Each named move below is a turn or a mirror, shown by a few rows before and after it. Which moves, in which order, take the first row of each later pair to the second? The first pair is answered.
j_824 (before -> after):
[ 59  -3  33 -33  -3 -28 -35 -10 -10  24] -> [ 17 -42  17  27   1 -15  19  64 -12  24]
[ 22   2 -11 -22 -23  34   2 -72  10   1] -> [-14 -34 -27  33 -17  49  49  -5  10   2]
[ -3 -31  -6 -17  -2  33  39 -28  14 -19] -> [  0 -27  -3 -22  -5  31  31 -36  13 -19]
[ -4  15  30   4   9 -11 -36  15  -2 -19] -> [-12   9  27  19   9  -9 -25  30   1 -18]
j_611 (before -> after):
[ -1   2   9  20  18 -13 -16  48 -13   8] -> [-34  14 -11  32  17   5  -8  27 -12  -6]
[ 42 -23  27 -31  -8 -18  19  20  10  20] -> [-34 -15 -16  -1 -13  24  53  -9  12  -8]
[ 28 -45  14 -21 -21  -4  79 -18  42  21] -> [-18   7 -14 -23 -20  17  52 -85  35  -3]
j_895 (before -> after):
[ 25  -1   8 -23  11  -7  12 -15  22  20] -> [ -5  16 -10 -14  14   9   9 -34  18   5]
[ 12 -30 -16 -12  -5  31  14 -12  23 -22] -> [-19  -2 -30  10   5  31 -15  -9   3 -32]
[22 -5 -1 -8 -5  5  4 -7  5  4] -> [  5   6 -10  -2  -2  12   4 -19   5  -4]
[ 29 -23  33 -49  -4 -11 -13  -8  11 -14] -> [ -8  -8  12 -45  -8  11  -5 -42  12 -32]
j_659 (before -> after):
[  2 -15 -27 -27   4   7  40 -55  19  -9] -> [ 38  18  -5 -29  25 -35 -38 -26 -11   5]
[ -2 -21  -2  18  -2   4  12  48  -8   7] -> [  9 -28   2  13  -4   0  17  45  -3  10]
[-37  33 -10  35  27   1 -45   6 -34 -15] -> [-14 -30  -4 -10 -10  33  60 -35  18 -13]
Pairs:
Each pair is two moves apart.
[ 71  46  24 -48 -24 -41 -42 -53  -5  19] -> [ 37   8  17  42  -2 -54 -23  90 -29  34] : j_611, j_659
[ -3 -30  -8  27  12   6  38  48   0   6] -> [-43  24 -33  20  18  23  -5 -19 -15 -18] : j_611, j_824
[ 13 -13  38  14  -1   7  -4  14   3  20] -> [  7  -8  32  -3 -11  22   8 -23  11  11] : j_824, j_895
[-32  13 -11  -3  17  42   1 -55   2 -11] -> [ 14 -38  18  20  22  10  19  51   0  20] : j_611, j_824
[ 10  25 -18 -14   3  14   5 -23   0  -6] -> [ -5   8 -21  15   5  16  22  18  -2  -3] : j_659, j_824
[ -1 -39  -5   8  -1   3  33  25   9  13] -> [ 15  -5   1 -37  -6   1  -1 -43  10   6] : j_611, j_659
[  0  17  -3  -3  13  -8 -23  -1 -21  -5] -> [-14   3 -12 -10   1  13  14 -24  -4 -11] : j_659, j_824
[-29  -6 -19  31  -5  24  34  18   5 -16] -> [-31  12 -18  42   6  15   4  32 -12 -15] : j_611, j_824
[ -2  11  17 -37   3 -13   9 -29  28  -1] -> [-50   9  -3  12  13  -4  19  16  13 -10] : j_895, j_824
[ 42 -10   2 -41 -22   1  10 -36 -10   6] -> [ 28 -16  -1  12   0 -20  -9  51 -33  16] : j_659, j_611
[-12 -18  -7  15  -4   5  32   9   2   3] -> [  5  21   0   2   8 -15 -30  -2 -14   6] : j_611, j_895
[-31 -15 -31  29 -15  17  53  -1  19   3] -> [-12  52 -23   5   3  -9 -44 -41  -8   1] : j_824, j_895
[-33  -1 -12  14   5  18  17  22  12 -30] -> [ 20  -9  20  -9   8 -13  -3  47  12  -8] : j_611, j_611
[  3  46  17   7   8 -24 -28 -29  -7  18] -> [  6 -14  17  10 -10  -2  58 -11  24  22] : j_611, j_895
[ 49  37  -1 -59  20 -16 -14 -43  17  12] -> [  0  19 -32 -41   9  23  43 -63  33  -5] : j_659, j_659
[ 40 -46  15 -10 -13  -6  48  20  21  26] -> [-12 -26 -15  -6 -22  28  63 -30  24   0] : j_824, j_611
[-26  -5  -3  31 -23  14  42  19  13 -25] -> [ 21  40  24  -1 -11 -21 -43   3  -8 -15] : j_611, j_895
[ 27  -9   4  10  16 -27 -17  -6 -19  -3] -> [ 25 -35   0  10   5 -14  24  -7  -4  -1] : j_824, j_895
[  5  10   6  -5   7  -9 -23   3  -3   0] -> [-14   8  -7  -5   0   8  -5 -17   0  -7] : j_659, j_824
[-35  -4 -18   7   0  29  29 -16  12 -18] -> [  3   6   1 -28  -3  16   5 -49  15 -12] : j_659, j_895
[-13  33 -28  28  28   4 -10  10 -17  -9] -> [ 21  -1 -15 -18   6  17  44 -30  14  -3] : j_659, j_824
[ 31 -67  20 -13 -21   7  67  32  24  22] -> [ -5 -45  -6 -23 -27  37  75 -37  30  -1] : j_824, j_611
[ 24  23   0 -43  -9  -8 -26 -54  14   1] -> [ 20  34   4  -2  14 -33 -64  13  -9   8] : j_659, j_895
[ 70  27  31 -19  20 -56 -91  27  -6  15] -> [ 63 -55  20 -57 -28   3  64 -31  61   8] : j_659, j_659
[ 15  -8  13  -1   6 -33 -14  10  -4  27] -> [-29 -11  -9  27   8 -14  11  15  -4  14] : j_824, j_659
[-12  16 -17  17  11 -11 -18  30 -22   1] -> [-26   1 -27  -3 -10  18  30 -14   1 -11] : j_824, j_659
[-30  40   0  23  28   5 -36   7 -24  -6] -> [-33   3  -1  43  23   9   6  44 -16   1] : j_611, j_611
[-35  26 -22   2   7  14 -15 -49   8 -19] -> [-23 -33 -15  18  -2  18  49   8  26  -5] : j_659, j_824
[-31  11  -9 -25  -5  20   3 -51   3 -12] -> [  6 -39  15   1   0  -6  28  47   2  14] : j_611, j_824
[ -8  25 -20  -5 -11  -8 -42  -9  -4   4] -> [-22  21 -27  13 -10   0 -31   7  -7   0] : j_659, j_895
[ 24  12   5 -33  -8 -19 -10 -36   7  10] -> [-41  17 -25  29   6  -3  -5   7 -10  -3] : j_659, j_824
[ 10  19   3   8  20 -24 -25  -8 -24  -6] -> [-14   8 -13   3   7   3  15 -42  -7 -21] : j_659, j_824
[-24   6 -20  -1  15  -1   0 -15  22   6] -> [  8  -6  -2  -4  19 -20  -5  17  21  20] : j_895, j_895
[-28  -3 -25  23  23   0 -14  11   1  -4] -> [ 12 -38  -6  -4  10  -3  21  11  23   9] : j_895, j_895
[-28  49 -19   4   4   8 -35 -33  -7 -15] -> [ 58  -7  28 -31 -10 -21   0   5  16  19] : j_895, j_895
[ 10  24  -3 -27   4  -2 -25 -33  -3   8] -> [-18 -13 -13  23   9   3  10  39  -8  13] : j_895, j_824
[-46   0 -15  29  20  -8 -26   2   0 -23] -> [ -7 -17   2 -26  -1  -1   7 -51  29 -16] : j_659, j_611
[-15 -33  16  17  25 -21  36  35 -13   5] -> [ 14   6  30 -16  33 -41 -27  -1 -22   7] : j_611, j_611
[ 39 -19  28 -19   1 -22  -5  20   2  12] -> [-35  18 -13  -5  -1  15  -7 -41  -4 -20] : j_895, j_895
[-18   8 -17 -21   6  28 -23 -10  -5  -8] -> [-17 -22 -16 -12   0  34  15  13   6  -2] : j_659, j_824
[ 33  23  20   2   6  11 -40  35  10   6] -> [ -1  36   3  20  11  23 -43  31   4  -5] : j_895, j_659
[-38 -24 -21  30  -3  28  35  19  -2  -6] -> [-45   0 -25  41  10  19  -2  24 -16  -8] : j_611, j_824
[ 23 -20  -4  12 -32  10  28  22   7  22] -> [  8  17 -15  -7 -31  20   1 -42   5   5] : j_824, j_895
[ 38   9  -5 -39 -19  11 -22 -42  -1  20] -> [ 47  -9   5  -3  -6 -11 -26  40 -14  38] : j_659, j_611
[  2 -46  15  20  -2   2  54  56   3  14] -> [ 12   9  14 -49 -14  11  12 -73   9  -4] : j_895, j_824
[-19   8 -15  39 -26  35  18  -1  22 -12] -> [ 36  27  18   0 -20   2 -40 -11  13   4] : j_611, j_895
[-12  20 -29   6 -25  16   9 -29   1   8] -> [ 14  14 -12  21 -12 -13 -22  29 -12  25] : j_895, j_611
[  9  11   9   9  12 -28 -42  50 -19  14] -> [ 45 -26  24 -37 -11 -18  14  16  16  17] : j_824, j_895
[ -8  34  -1  20  25 -29   5  18 -15   1] -> [-28  22 -13  22  16  -8  34   5  -4  -5] : j_659, j_895
[-24  -2 -31  20 -25   2 -25 -30 -42  16] -> [-24 -31 -30  28 -33  10  14  -9 -32  19] : j_895, j_659
[-25   8   7   8  -2 -33 -15  35 -17  -6] -> [-22  27   8 -13  -4 -30 -33   3 -17 -11] : j_611, j_824
[ -5  18   2  16   3 -29 -31  54 -24   6] -> [ 10 -21  10  10 -11 -21  18  64  -4  15] : j_611, j_895
[ 47 -23  23 -28  -2  -5  12   8  27   4] -> [ 51   2  25 -24   8 -15 -25   9  12   4] : j_611, j_659
[-13  66   6  -3  18  -3 -33  -7 -29  16] -> [ -5  -8   8 -10  -9  21  76   2  12  22] : j_824, j_659
[  2 -10  -9   0   9 -29 -28  35  -6  31] -> [-26 -15 -28 -20 -11   7  22 -30  17  13] : j_895, j_895
[ 39  14  14 -26   5 -14 -26  -8   7   3] -> [  2 -25  -4   5  -3  11  44  21  20  -2] : j_824, j_895
[  3  35   6  -8  -2  -9 -49 -22  -4  20] -> [ 22   6  13 -31 -20  -1  -2 -42  21  27] : j_659, j_659
[ 44 -14  20 -22  -4 -21 -32 -23  -8 -10] -> [ 34 -50  14 -12 -17  -4  26  -8   7  -8] : j_895, j_611
[ 31 -13  25 -27 -15  -8 -28 -23  27 -11] -> [-37 -19 -11  16 -15  24   7 -15  28 -30] : j_611, j_895
[ 18 -34  19  -1 -17 -15  28  -6  17 -11] -> [ -8 -18   5   1 -18   2  28 -34  17 -23] : j_824, j_611
[-16   2 -23  10 -15  45  33 -59  -9 -10] -> [-20  38 -19  41  12  17 -39 -14 -45  -5] : j_895, j_824
[ 30 -16   3  -9  -2  -2  13 -12  29  21] -> [ 34 -11  10   0   8 -13  -7  11  21  26] : j_659, j_895
[-22  26 -28   4  10   6 -18 -30  -6 -22] -> [ -2  -9 -12  29  14 -14  -1  48  -8  -4] : j_895, j_611
[ 14   7  17  -6  17  10 -24   3  10 -13] -> [  9   4  13 -15  11  21  -8 -16  16 -17] : j_895, j_895
[ 14 -28  11 -36 -14 -29  20  -3 -13   3] -> [-48   0 -21   1  -4 -11   5  -8 -30 -19] : j_611, j_895
[-22  27  -8   2  10  -3 -40 -30 -27 -17] -> [  5 -17  12  26  11 -20  -9  49 -22   4] : j_824, j_895
[  4 -10  16 -12  -4 -10  -9  40   8   5] -> [ -2  19  12 -27  -5  -5 -35  -6   7  -5] : j_659, j_824
[-31  16 -11  19  18  13  -5  -6  -4 -12] -> [-27  13  -9   0  11  17   2 -30   5 -13] : j_659, j_895
[ -4  32 -22  29   8  -1   2  -9 -19  19] -> [ -7  28 -26  23   2   8  17 -23 -13  15] : j_659, j_895
[-11   2  -5  16   4  12  -8  25 -15 -14] -> [-15  -5 -11   6  -5  24  16   1  -4 -18] : j_659, j_895
[-46  -6 -45  46  25  13  28  33 -13 -12] -> [ 37 -17   4  14  29 -35  -9  65 -12  20] : j_611, j_611
[ 27 -40  13 -21 -17   8  51  -5  31  -3] -> [ 17   5  15  22  18 -26 -39  57 -14   0] : j_659, j_824
[ 20 -45  -7  12 -17 -29  14  -9 -18  14] -> [-10 -22 -27  12 -18 -14   6 -45 -20  -3] : j_611, j_824
[  2  -6 -24  14  -1   5   9  11  -4 -10] -> [ 11 -12 -19  13   0   3  14  15  -1  -5] : j_895, j_895
[-11 -16  -4  21  -9  -1  20  33  -5   3] -> [ -6 -21  -6  -2 -19   9  37  -3  11   0] : j_659, j_895
[  2 -33 -12  19  -6  20  17 -15  32 -13] -> [ 40 -30  10   4  -2  -3  -7  -6  30   1] : j_611, j_611
[ 16  25  10 -13  12 -14 -52   4 -16  10] -> [-36  25 -17  19  15   9 -33   8 -23  -5] : j_895, j_659
[-33   8 -25  -6  -7  19  25 -47   7 -35] -> [-10 -24 -12 -11 -14  16  53 -29  22 -19] : j_895, j_659
[ 16 -40  21  -9 -10   7  61  16  27   9] -> [ -6  45  13  11  23 -23 -59  12 -22  -1] : j_824, j_659
[11 -8  3  6  1 -7 -2 38  0  6] -> [-14   8 -14 -11  -8  18   9 -25   8 -12] : j_895, j_611
[ -9 -24  14  17 -16   0  13   3   9  13] -> [-15   7  12  18  -6  -7 -29  -4  -8  10] : j_611, j_895
[ 35  -5   9 -19  -5  25  21 -44  49 -21] -> [ 33 -22  18  32  15   0   8  61  27  -4] : j_659, j_611
[ 19  11  17  -3   1 -23 -39  23 -13   3] -> [-28 -18  -9  26 -10  10  27  28   3 -10] : j_824, j_659
[  9   2   5 -13  -9  -5  14  -8  23  18] -> [ 16   5   9 -10  -3 -15  -5   8  15  22] : j_659, j_895
[-11  -8 -15 -11   1  19  27   0 -16  38] -> [-19   8 -20   2   9  14   2  10 -31  36] : j_659, j_659
[ 35 -12  13 -24   4 -15  14  28  16  29] -> [ 24  31   5 -25  14 -18 -35   2  -1  20] : j_895, j_659
[ 74 -20  38 -69 -15 -17   8 -50  22  17] -> [ 11  47   6 -45   3  -7 -56 -91  -7 -11] : j_895, j_659
[  9 -32  18  17  -2 -12  20  51  -1  15] -> [-51  -7 -18  25  -4  23  26  -7   0 -13] : j_895, j_895
[ -4 -16   0  31   7  14  36  42   1  -8] -> [ 16  31  13  14  20 -11 -39  25 -19  -4] : j_611, j_895
[ 14 -12  15 -16   8   8 -41  11  14  40] -> [-25 -24  -4  16   8  25 -11  32  16  32] : j_824, j_659
[-30  25  -5  32 -17   6  -9   3 -20   1] -> [ 24  10  21  12 -16 -20 -19  24 -16  20] : j_824, j_611
[ -3 -15  -7  13   7  -9   0  38  -7  10] -> [-29  13 -24   3   2   7 -10 -18  -4  -8] : j_659, j_611
[ 15 -21   6  -6  -3   4  10  20  12  17] -> [ 11   9   4  -5   8  -4 -31  10  -3  13] : j_659, j_824
[ 33  35   1   0 -15  -3 -49 -13 -37   1] -> [-22  31 -29  38 -14  22 -20  -5 -39 -15] : j_895, j_659
[ -2 -21  18  -4  17 -33  20 -24 -19 -20] -> [ -8 -19  19   8  21 -38  14  -5 -25 -18] : j_659, j_611
[ -1 -22  -4   1  -4  19  10  15   4   3] -> [ 21 -17   7 -16  -3  10  -4  10   3   9] : j_895, j_659
[ 50  -2  30 -23  -3 -21   4  17   3  15] -> [  7  21   5 -34 -12   9  14 -53  13  -8] : j_611, j_824
[ -7 -16   6  34  -6 -16   8  63 -20  18] -> [ 15 -26  15  16 -11 -20  14  58 -12  26] : j_659, j_659
[ 39 -18  29   6  18 -38  -9  55  15  23] -> [ 46 -36  28 -24  -1 -18  33   6  37  19] : j_611, j_659
[-46  45 -34  51  28 -11 -51 -40 -17 -23] -> [-32 -34 -22  83  18 -12  30  50   1  -3] : j_611, j_611
[ 41   9  28   1  -4  -7 -24 -34  20  16] -> [ -5  32   4  25   1   9 -35 -45   7   0] : j_895, j_659
[ 3 -8  1 12  3 -6  1 23 -4  8] -> [ 15   5   5 -16  -2  -5 -12 -13   1   6] : j_659, j_824
[-14 -13  -4  25   1   3   2  28  -3  -2] -> [-24   1 -15   5  -8  18   1 -23   4 -14] : j_659, j_611
[ 50  -7  24 -36  -5  -3   6   3  18  10] -> [ -1  25  -4 -31  -6  20  -6 -50  12 -15] : j_611, j_611
[-31   2  -5  17  14 -15   8 -36 -33  24] -> [-16 -23   4  23  14 -21  29  -4 -28  36] : j_611, j_611
[-16  25  12  15  12  -7 -51  14 -20 -18] -> [-24 -27   3   2 -17  26  45  -4  17 -23] : j_824, j_659
[-30   5 -22  47  30   6  22  27  -1  11] -> [-23  11 -23   5  14  21  34 -49  15   3] : j_659, j_611
[ 16 -13  15  -4 -14   0   8  19  -1  19] -> [-30  12  -8   7 -12  17   0 -10  -9   0] : j_895, j_895
[ 56 -69  18 -35 -23  12  74   8  34  15] -> [ 76  20  27 -66   0 -23 -56 -43  -2  10] : j_611, j_659
[ 31   8  18 -30  -1 -22 -30 -21  -5  -1] -> [-27 -24 -14   9 -10  18  44  -6  10 -17] : j_611, j_895
[-41  22 -20  45  19  10 -29   7  -8 -13] -> [ 36  -5  22  15  17 -26 -35  41  -3  15] : j_824, j_611
[-16  30   5  15  15 -20 -11  13 -25  30] -> [-13  13   8  19  12 -19   8  30 -21  32] : j_824, j_611
[ 30   2  -2  12   7   0 -12  29   0  26] -> [ -5  10 -26   6  -4  32  15 -24  13   6] : j_895, j_895
[  0  20   8  -2  17  -1 -50 -15 -14   0] -> [  9 -40  12  -5  -1  17  34   1  16   6] : j_611, j_895
[ 13  16   2 -33  -4  -3 -30 -39   0   3] -> [ 39 -26  18 -28 -10  -9   7   6  10  21] : j_611, j_824
[ 15   8  21   7  -2 -20 -47   2   6  19] -> [-29  17  -7  10  -8  12 -24 -42  11   1] : j_659, j_824
[ 43 -18  35 -39  -5 -30 -19  17   0  18] -> [-16  20   7   7  15 -23 -57  37 -26   1] : j_659, j_611
[-18   1  -6 -24 -20   9  25 -50  13   2] -> [ 23   4  20  -8   3 -36 -30  27 -11  25] : j_895, j_611
[-19  -9 -15  -1  -2  16  34 -22   6 -12] -> [-26  26 -15  12  15   1 -21 -11 -16 -14] : j_824, j_895
[-25  -7  -8  13  -2  24  34   6  -9  -5] -> [ 35 -11  23 -26  -5  -2  13  -1  -4  12] : j_824, j_611
[-30  13 -12  15   5  -6   2  15 -32 -15] -> [ -8   7  -3 -25 -10   1  23 -34 -11 -16] : j_659, j_611
[-20  -4 -23   4  -5  11  17 -18  -1 -13] -> [ -6 -18 -13  20   2  -4  16  29  -8  -1] : j_611, j_824
[-23 -74   4  17 -11  52  59  13  17  15] -> [ 67 -41  53 -38   0  -2 -31  -2   4  40] : j_611, j_611
[  7 -22 -11 -20 -10  22  33 -19  22 -18] -> [ 28 -12   1 -37  -9  11  11 -28  18 -13] : j_895, j_659
[-38   9 -14  33  14   5 -13  22 -24  -7] -> [ 33   6  26 -17   7 -22 -35   4 -15  14] : j_895, j_824
[ 12 -50   3 -12 -23  21  77   8  21  11] -> [-34  33 -25 -18 -11  32   1 -75  -6 -19] : j_824, j_895
[-30   2 -49  29  10  25  42  15   0 -14] -> [-14  29 -47 -12   4  26  17 -49   7 -18] : j_611, j_659
[ 21 -16  -1 -34 -22   6  41 -29  22  17] -> [ 22  -4   2 -43 -22   4  25 -42  22  14] : j_611, j_611
[ 32 -26   6 -24  -6   8  14   0  22  12] -> [-33  12 -27  16  10  23 -16  -5  -3  -8] : j_611, j_895
[ 20   5  -4 -22   7  -1  -9 -20   6  -3] -> [-18   5 -23  15  14   8  -4   8  -7 -11] : j_659, j_824
[-19  -6   8  28 -13  15  40   1  -4  -6] -> [ 22 -16  29   3 -17  -2  35   2   3   7] : j_895, j_659
[  8 -30  12 -10 -10  11  42  24  17   6] -> [ 39  -1  28 -38  -5 -11  -5   3   9  11] : j_895, j_659
[ -5 -18  -8  -2  -6   9  25 -11   9 -10] -> [-21   6 -14  17   6   4  -9   4 -12 -11] : j_659, j_659
[ 14 -17   0   7  -9   8  39  39   4   7] -> [ 12  26  -1 -29 -12  12   2 -39   2  -9] : j_824, j_895
[ 14 -13  18  -5 -11  -7  -2  24  -1  15] -> [ -5 -21   5   0 -14   6  21  17   6   8] : j_659, j_659
[-14  21  13  31  10 -17 -44  -6 -12  15] -> [-18  -2   3   3 -13  13  13 -59  14   6] : j_659, j_824
[-21  -6 -36  27 -10  12  36  -1  -1  -2] -> [ 43 -18   2   3  -7 -24  12  27  -1  24] : j_611, j_611
[-27  22 -25   4   5  23 -11 -37   5  -9] -> [ 27  21   6 -15  11 -11 -45 -12  -1  11] : j_824, j_611
[-31  23 -13  13 -10  15  -8  -5  -4   0] -> [ 17  14  15  -6  -8 -11 -27  15  -2  21] : j_824, j_611
[-33 -21   8  16  -2  14  50  19   8  13] -> [-51  -8  -2  19  -1  23  43  -2   4   5] : j_659, j_611
